A single turn carries every row of the set below to another of its rows. Some are shown first; where does it send the rows asked next?
Q85: -4 -3 6 1 6 3 -12 22 7 2 0 17 -4 -3 3 12 7 8
Q264: 7 -1 6 5 -21 6 7 -2 14 5 -2 -6 -16 0 4 -16 1 -11
Q156: -2 -9 -3 1 6 5 -8 -3 6 2 1 -1 2 -3 29 -15 1 8
Q760: -13 -10 6 0 0 12 0 -4 9 -4 -2 17 -13 -23 2 4 11 2
Q141: 3 20 5 -1 -9 -3 12 -8 -9 -10 13 -6 4 12 2 9 4 1
Q72: -12 -10 10 -4 3 3 -5 10 1 -9 11 -1 0 -5 23 -19 7 -8
Q905: 9 16 -8 2 7 15 3 -17 -3 -3 6 -7 6 2 -6 2 -3 4
Q152: 6 -1 8 2 -22 5 6 2 12 2 2 -7 -17 0 2 -17 2 -14
Q448: 0 19 7 -1 -9 -3 12 -8 -9 -12 12 -5 4 11 2 8 4 -2
Q660: -7 14 8 1 4 11 9 -7 -3 -18 12 -4 5 0 -10 -3 1 -17
Q653: -5 -3 7 1 6 3 -12 23 6 2 0 17 -4 -2 3 12 7 8
Q739: 6 -6 -6 -5 5 7 -10 3 0 4 7 -6 0 -3 25 -15 3 12
Q274: 14 1 1 1 -21 7 3 -1 10 9 1 -9 -17 0 3 -15 0 -5
Q277: -8 11 4 8 6 11 10 -17 3 -14 3 -1 7 2 -5 -2 -2 -13
Q269: -5 -3 7 1 6 3 -13 23 7 2 -1 16 -4 -2 4 12 6 7
Q39: -4 -3 7 0 6 3 -13 23 7 2 0 17 -4 -3 3 12 6 8
Q961: 1 19 3 3 -8 -3 13 -14 -6 -7 7 -4 5 12 5 9 2 3
Q213: -3 18 8 2 -9 -4 13 -10 -6 -12 10 -4 4 12 3 7 4 -3
Q511: 2 -5 1 -12 0 15 -6 6 -2 1 11 7 -17 -24 -3 6 14 12
Q75: 2 -6 -4 -6 1 16 -6 -2 3 5 3 10 -15 -23 1 7 11 16
Q423: 2 16 4 -6 4 12 5 -3 -9 -15 18 -10 3 0 -12 -1 2 -10
Q817: -3 -7 7 -10 4 4 -8 15 -5 -7 17 -7 -2 -5 20 -18 8 -2
Q842: 0 13 -4 7 7 13 7 -22 3 -6 0 -2 8 2 -4 1 -4 -3
Q574: 5 -5 -1 -11 4 6 -11 12 -5 0 16 -8 -2 -4 21 -16 5 8
Q713: -6 -6 8 -11 -1 13 -4 9 -1 -6 13 9 -17 -24 -5 4 15 2
Q23: -5 -2 7 1 6 3 -12 23 7 2 0 16 -4 -2 3 12 7 7
Q847: 10 18 -4 -4 5 15 3 -7 -9 -7 15 -11 4 0 -11 1 0 0
Q414: -11 -11 5 2 5 4 -5 0 6 -4 2 1 3 -3 27 -18 3 -2
Q74: -14 -8 11 -5 -1 11 0 4 4 -8 6 14 -15 -24 -1 3 14 -3
Q293: 4 20 3 0 -9 -3 11 -12 -8 -7 10 -5 4 12 4 9 3 4
Q258: 11 -1 2 4 -21 7 5 -3 13 7 -2 -7 -15 0 5 -16 -1 -7
Q563: 14 1 3 -1 -21 7 4 4 8 6 4 -10 -18 0 1 -16 2 -8
Q932: 10 0 7 -1 -22 6 5 5 8 3 5 -9 -18 -1 0 -17 2 -12
Q226: -4 -3 7 1 6 4 -12 22 7 2 -1 16 -4 -2 3 12 6 8
Q475: -2 18 6 4 -9 -4 13 -13 -5 -10 7 -3 6 12 4 8 3 -1
Q140: -6 -9 0 0 1 15 -3 -7 9 2 -3 15 -13 -22 3 6 9 12

Q152 -> Q932
Q760 -> Q74
Q905 -> Q842
Where do these go?
Q293 -> Q961
Q739 -> Q156

